In the data rows, the value 128 means zero.
Here are some points, each followed by its number:
[206 170 112 160 145 167 126 119 160 143 132 114 113 115 111 108] 0
[ 81 121 133 132 107 154 147 161 109 119  71 144 106 164 136 101] 1
[115 135 107 130  89 138 132  98 121 138 100 155 148 143 113 163] 2
[171 149 140 142 147 143 138 108 172 103 188 183  99 103 137 137] 3
[130 108 132 144 121 100 136  97 102  96 131  55  80 153 109  87] 4
[ 75 109 113 125  78 102 108 138 119 129  83 138 104 137 169 122] 5
[116 100  88  88 108 131  92  86  75 124 122 118 105 210 122 125] 6
[168 145 131 150 175 214 152 150 144 132 153 136 145 114 142 161] 7
[147 171  92 178  79 156 175 219 141  99  92 113 131 117 153 165] 8
[150 127 135 130 166 146 136 136 134 142 125 135 133 141  87  97] 9
[110 148 132 160 101 150 126 137 113 208  81 143 195 148  80 175] 10
[126 115  84 138 123 108 121 112 199 154 104 128 125 149  84  98] 11
[119 106 138 144 113 103 150 110 110 198 171 139  64 151 147 100] 12
[ 92 129  91 153  81 121 159  98 156 171  76  98 154 150 119 149] 13
[145 204  57 115 130  80 119  95 101 124 103 138 192 144 108 148] 14
[119 128 141  75 131 114  88  99 110 149 201 123 145 110 117 121] 15
[124 113 136 110 219 107 163  96 163 106 128 108  74  86  90 117] 16
[110 213 102 115  95 172 154 124 176  99 123 156 128  97 142 169] 17
[145 134 123 113 192 113 156 155  94 191 158 154 144  94 147 159] 18
[ 80  97 181 171  97 128 117 237  88  95 132 124 121 135 108  57] 19
[189 210 187 158 152 154 116  84 152 108 183 142 125 112 134 138] 20
[133  98  90 138 167 103  90 152 159 121 117  95 108 119 154 106] 21
[225 115  86 107 120 109 103 161 210  80 131 143 100 148 169  75] 22
[123 161 112 186 117 120 106 218 105 119 146 122 134 147  95 143] 23
[103 116 124 139  90 118  78 163 134  82  95 106 117 122 109 103] 24
[129 129 136 139 117 176 167 156 150 127 137 136 111 103 164 154] 25
[161 148 102 140  99 157 190 152 111 144 124 181 130 138 177 175] 26
[108  84 137  85 118 112 112  56  58  78 163 124 115 178  93  95] 27
Which three points above are nearest to each new point by angle, seen from the average point of the numbered points? Their numbers follow each, nearest first.
[104  37 128  99 142 102 102 131 129 108 121 115 103 134  86 139] 27 24 16
[164 171 131 139 107 163 118  86 145 100  97 146 136 114 107 129] 20 0 17
[154 115 130 128 158 138 147 132 143 143 124  90 185 134 133 132] 7 9 18
[160 149  69 132 134  89 141 111 169 124 136 129 122 138 137 159] 14 22 11
[129 173 123 159 119 138 149 161 140  85 101 105 129 146 152 199] 8 17 25
[144  65  97 119  83 143 105 140 113 153 113 173 145 164 201 149] 5 26 6
[116 134 178 128 118 149 171 112 132 172 103 141 192 128 162 127] 10 13 2
[168 173 139 108 116 105 115  76 151 102 113 123 164 125  24 112] 14 9 11
[150 122 102 171 126 110  77  79 111 143 120 108 108  98 116 100] 4 21 0
[ 99 134 149 117  82  49  70 146 101 129 117 122 161 165 108  86] 24 5 19
[180 118 135  43 122 123 106 127 156 108  98 111 155 100 114 138] 22 15 16
[155 146 141 165 103 125 112 166 166 127 146  59 161 147  82  98] 23 24 0
[141 140 159 177 168 117 132 133 129 118 117 137 150 149 153 158] 20 7 18
[139 101 123 101 112 158  97  95 118 104 192 121 187 112 172 146] 15 27 7
[123 139  89 121 165 140 133 123 150 142 112 129 141  93 118 140] 16 18 7
[156 138 170 130 114 132 106 155 110 135 123 102 108  73 121 105] 19 24 20
[102  89 181  93 130 114 149  77 165 221 151 125 109 100 108  92] 12 15 16
[211 120 107 105 147 138  88 125 233 128 153  66 158 104 103 150] 0 22 21
[141  79 131 119 167 140 161 118 124 138  85 125 113 152 150 119] 16 1 9
[ 90  87  99 100  77  95  83  97 117 116 108 128 105 204 108 150] 6 27 5
[140 123 201 128 113 103 130 106 102 167 204 130 117 202 114 123] 12 15 27
[160  88 130  92 116 108  75 157 102 124 142 175 108 145 175  98] 22 5 6
[152 208 102 159 131 146 164 122  78 119 108 183 119 133 129 208] 26 17 14
[111  93 202 118 148 170 218  97 126 169 180 156 112 104 158 129] 25 12 18
[ 71  80 126  95 101 119 141 132 102  96 155 114  86 133 119 135] 27 5 4
[127 116  90 143 172  96 116  56 128 132 113  82 111 106  92 105] 16 4 11
[122 146  94 119 173  81  86  63 146 113  78  99 171 145 104 136] 14 11 13
[141 110 107 132 157  90 107 113 147 132  91 134  84 114 146 107] 21 16 22
[117  96 131 119 111 117 150  65  77 155 124 132 159 158 117 137] 27 2 6
